In the data rows, zero lies at 4.5, halfway between 4 and 5.
Here is a table of points, one per row:
[4, 6, 4, 5, 5, 3, 4, 5, 4, 4, 4, 4, 5, 5, 4, 6, 4, 3, 4, 1, 5, 5, 5, 6,
 8, 5, 6, 4, 4, 1, 9, 5, 3]
[4, 6, 5, 3, 3, 3, 4, 5, 4, 4, 3, 6, 4, 4, 5, 5, 4, 5, 4, 1, 5, 3, 3, 7,
 5, 6, 4, 2, 6, 6, 6, 4, 5]
[5, 3, 5, 5, 6, 3, 6, 6, 9, 6, 3, 5, 4, 1, 4, 6, 4, 3, 1, 7, 6, 1, 4, 5,
 4, 5, 4, 4, 5, 6, 4, 4, 0]
[2, 2, 4, 5, 4, 4, 8, 4, 7, 5, 6, 5, 3, 7, 2, 5, 5, 5, 4, 4, 5, 8, 4, 5,
 2, 6, 5, 7, 4, 6, 5, 5, 0]
[3, 6, 3, 5, 5, 3, 5, 3, 6, 4, 4, 4, 3, 8, 3, 0, 5, 6, 4, 7, 8, 2, 3, 3,
 6, 1, 5, 4, 3, 6, 6, 3, 4]
[5, 5, 4, 4, 4, 5, 3, 6, 6, 4, 2, 4, 4, 5, 3, 5, 8, 3, 5, 5, 5, 7, 4, 6,
 7, 4, 0, 6, 3, 0, 4, 5, 6]
[3, 7, 5, 2, 5, 6, 5, 7, 4, 4, 3, 3, 6, 5, 6, 6, 5, 4, 4, 3, 4, 5, 5, 4,
 8, 6, 6, 6, 2, 5, 1, 5, 4]
[3, 7, 1, 4, 5, 6, 4, 4, 6, 5, 5, 4, 7, 5, 7, 3, 2, 3, 2, 5, 7, 6, 0, 2,
 5, 6, 6, 2, 5, 2, 3, 6, 4]
[4, 6, 3, 6, 3, 6, 5, 3, 2, 0, 4, 5, 5, 3, 5, 7, 5, 9, 2, 6, 4, 3, 4, 3,
 5, 1, 2, 5, 5, 6, 5, 3, 1]
[4, 3, 5, 2, 6, 2, 3, 5, 5, 6, 8, 4, 5, 7, 5, 4, 4, 6, 4, 4, 5, 3, 4, 1,
 2, 6, 4, 3, 6, 2, 4, 5, 5]
[6, 3, 6, 2, 2, 7, 5, 8, 5, 5, 3, 5, 2, 5, 3, 4, 3, 6, 6, 6, 5, 6, 3, 4,
 3, 9, 4, 4, 7, 4, 6, 4, 7]
[7, 5, 4, 6, 5, 4, 3, 2, 1, 7, 5, 3, 5, 4, 6, 5, 4, 6, 4, 5, 5, 6, 4, 5,
 5, 7, 4, 2, 2, 5, 3, 0, 5]
[4, 4, 7, 5, 7, 4, 7, 3, 5, 3, 5, 3, 3, 3, 3, 5, 4, 7, 4, 2, 5, 6, 2, 5,
 7, 7, 3, 2, 6, 6, 3, 7, 5]
[3, 5, 4, 5, 7, 6, 3, 7, 6, 4, 6, 5, 1, 6, 6, 5, 2, 3, 2, 6, 0, 2, 5, 5,
 3, 6, 3, 5, 4, 5, 2, 3, 5]
[5, 4, 5, 5, 5, 7, 4, 5, 3, 5, 1, 6, 5, 4, 4, 2, 6, 0, 6, 3, 4, 5, 3, 5,
 3, 4, 6, 1, 4, 5, 5, 3, 3]
[6, 5, 4, 5, 5, 5, 2, 3, 5, 5, 5, 5, 7, 3, 5, 5, 2, 7, 8, 5, 3, 4, 4, 5,
 6, 4, 4, 4, 5, 6, 4, 6, 3]
[5, 3, 5, 6, 5, 5, 5, 5, 6, 5, 5, 3, 5, 4, 7, 6, 7, 3, 5, 6, 4, 3, 1, 4,
 6, 4, 5, 8, 7, 8, 9, 3, 8]
[3, 4, 0, 4, 4, 3, 8, 3, 2, 7, 5, 6, 6, 4, 5, 5, 5, 5, 4, 3, 2, 4, 5, 5,
 6, 5, 4, 5, 5, 2, 5, 5, 5]
[6, 4, 1, 4, 5, 1, 1, 5, 4, 3, 2, 7, 4, 4, 3, 4, 5, 3, 6, 3, 4, 5, 5, 5,
 4, 5, 3, 3, 4, 9, 3, 5, 4]
[7, 3, 5, 3, 3, 3, 6, 5, 3, 3, 5, 5, 4, 5, 4, 5, 0, 1, 4, 5, 7, 5, 4, 3,
 2, 4, 5, 6, 1, 3, 3, 3, 7]
[4, 6, 4, 5, 7, 5, 6, 1, 3, 3, 5, 6, 2, 4, 5, 6, 3, 3, 7, 7, 2, 5, 4, 4,
 6, 4, 5, 4, 7, 4, 6, 5, 4]
[5, 8, 5, 7, 4, 2, 3, 5, 5, 6, 3, 1, 4, 5, 5, 6, 4, 3, 2, 3, 4, 8, 6, 4,
 2, 4, 6, 9, 9, 4, 3, 5, 5]
[8, 5, 7, 3, 8, 8, 6, 5, 4, 5, 5, 4, 7, 5, 3, 3, 4, 6, 2, 5, 3, 5, 6, 6,
 5, 2, 3, 6, 8, 6, 5, 2, 3]
[7, 3, 5, 7, 4, 4, 6, 4, 2, 4, 3, 5, 4, 7, 8, 3, 6, 5, 6, 5, 4, 4, 5, 5,
 6, 5, 2, 4, 4, 3, 3, 7, 6]
[5, 6, 4, 5, 6, 8, 3, 4, 2, 5, 6, 5, 3, 2, 4, 5, 6, 6, 6, 4, 8, 1, 5, 7,
 1, 8, 5, 9, 4, 3, 4, 7, 5]
[5, 4, 4, 6, 3, 5, 4, 3, 5, 5, 4, 6, 4, 5, 3, 7, 6, 5, 6, 5, 5, 4, 2, 6,
 4, 2, 7, 3, 6, 2, 2, 3, 6]
[0, 3, 5, 4, 5, 4, 2, 4, 3, 7, 1, 3, 7, 3, 6, 4, 2, 6, 5, 7, 6, 4, 5, 5,
 2, 3, 5, 5, 3, 6, 4, 8, 5]
[6, 3, 7, 4, 3, 5, 3, 0, 7, 3, 5, 5, 3, 9, 7, 5, 4, 4, 3, 4, 3, 4, 6, 7,
 5, 4, 5, 4, 3, 5, 5, 7, 4]
[4, 3, 6, 4, 4, 5, 5, 6, 7, 4, 6, 4, 2, 4, 8, 3, 2, 5, 9, 1, 6, 3, 6, 3,
 5, 3, 3, 6, 5, 4, 3, 2, 4]
[4, 3, 3, 4, 5, 5, 2, 2, 4, 2, 5, 2, 7, 4, 2, 6, 5, 4, 6, 3, 2, 4, 5, 5,
 5, 6, 6, 3, 4, 4, 4, 4, 7]
[4, 9, 5, 6, 5, 4, 6, 3, 4, 7, 6, 6, 5, 5, 3, 6, 6, 5, 5, 4, 6, 5, 6, 2,
 4, 5, 5, 2, 3, 7, 4, 5, 7]
[4, 6, 4, 5, 4, 3, 6, 4, 6, 5, 4, 3, 4, 3, 5, 1, 6, 6, 6, 5, 3, 4, 5, 8,
 2, 2, 6, 3, 4, 4, 6, 3, 6]
[6, 4, 7, 2, 4, 5, 5, 5, 2, 6, 7, 3, 2, 3, 5, 5, 5, 2, 1, 4, 5, 4, 5, 4,
 4, 2, 4, 4, 6, 6, 4, 6, 5]
[6, 3, 2, 7, 3, 7, 5, 6, 4, 6, 6, 1, 4, 6, 2, 2, 2, 3, 5, 6, 6, 3, 7, 4,
 6, 5, 3, 4, 6, 6, 5, 6, 4]
[2, 4, 6, 5, 4, 4, 5, 3, 6, 2, 1, 6, 7, 3, 3, 4, 5, 3, 3, 6, 5, 4, 9, 2,
 3, 7, 4, 6, 4, 3, 3, 2, 5]
[4, 4, 5, 3, 8, 3, 4, 6, 6, 4, 5, 4, 4, 7, 5, 5, 5, 7, 4, 7, 7, 8, 8, 5,
 4, 4, 8, 1, 4, 4, 7, 3, 4]
[4, 3, 7, 6, 4, 3, 5, 7, 3, 3, 7, 3, 6, 4, 4, 4, 8, 4, 7, 5, 3, 5, 3, 6,
 3, 3, 5, 4, 2, 4, 2, 6, 1]
[3, 2, 6, 5, 3, 4, 2, 3, 2, 5, 5, 6, 3, 4, 5, 4, 7, 4, 5, 2, 4, 5, 3, 3,
 8, 6, 3, 5, 4, 4, 6, 3, 3]
[3, 6, 5, 4, 2, 2, 4, 6, 4, 4, 7, 8, 7, 5, 5, 4, 3, 4, 5, 6, 5, 5, 5, 7,
 7, 4, 6, 4, 7, 6, 4, 4, 5]
[5, 4, 6, 4, 1, 5, 4, 8, 5, 7, 4, 5, 4, 4, 1, 5, 2, 6, 4, 6, 3, 5, 5, 4,
 4, 3, 6, 7, 2, 2, 6, 5, 6]
[6, 4, 4, 4, 4, 6, 5, 6, 7, 3, 6, 4, 2, 0, 7, 2, 7, 6, 2, 4, 5, 6, 5, 3,
 5, 4, 7, 7, 2, 5, 5, 6, 7]
Along one direction, these points spread out more than along any other. For each point below, how far along it does it lie, from 0 to 99? The average is 50, and the first point in the table lies past the average. One standard deviation of the points above along it is 16.
[4, 4, 5, 3, 8, 3, 4, 6, 6, 4, 5, 4, 4, 7, 5, 5, 5, 7, 4, 7, 7, 8, 8, 5,
 4, 4, 8, 1, 4, 4, 7, 3, 4] 44
[6, 4, 1, 4, 5, 1, 1, 5, 4, 3, 2, 7, 4, 4, 3, 4, 5, 3, 6, 3, 4, 5, 5, 5,
 4, 5, 3, 3, 4, 9, 3, 5, 4] 71
[2, 2, 4, 5, 4, 4, 8, 4, 7, 5, 6, 5, 3, 7, 2, 5, 5, 5, 4, 4, 5, 8, 4, 5,
 2, 6, 5, 7, 4, 6, 5, 5, 0] 34
[6, 3, 2, 7, 3, 7, 5, 6, 4, 6, 6, 1, 4, 6, 2, 2, 2, 3, 5, 6, 6, 3, 7, 4,
 6, 5, 3, 4, 6, 6, 5, 6, 4] 37
[6, 3, 7, 4, 3, 5, 3, 0, 7, 3, 5, 5, 3, 9, 7, 5, 4, 4, 3, 4, 3, 4, 6, 7,
 5, 4, 5, 4, 3, 5, 5, 7, 4] 56
[5, 3, 5, 5, 6, 3, 6, 6, 9, 6, 3, 5, 4, 1, 4, 6, 4, 3, 1, 7, 6, 1, 4, 5,
 4, 5, 4, 4, 5, 6, 4, 4, 0] 29
[0, 3, 5, 4, 5, 4, 2, 4, 3, 7, 1, 3, 7, 3, 6, 4, 2, 6, 5, 7, 6, 4, 5, 5,
 2, 3, 5, 5, 3, 6, 4, 8, 5] 44
[4, 6, 4, 5, 7, 5, 6, 1, 3, 3, 5, 6, 2, 4, 5, 6, 3, 3, 7, 7, 2, 5, 4, 4,
 6, 4, 5, 4, 7, 4, 6, 5, 4] 69
[7, 3, 5, 3, 3, 3, 6, 5, 3, 3, 5, 5, 4, 5, 4, 5, 0, 1, 4, 5, 7, 5, 4, 3,
 2, 4, 5, 6, 1, 3, 3, 3, 7] 27
[3, 7, 5, 2, 5, 6, 5, 7, 4, 4, 3, 3, 6, 5, 6, 6, 5, 4, 4, 3, 4, 5, 5, 4,
 8, 6, 6, 6, 2, 5, 1, 5, 4] 50
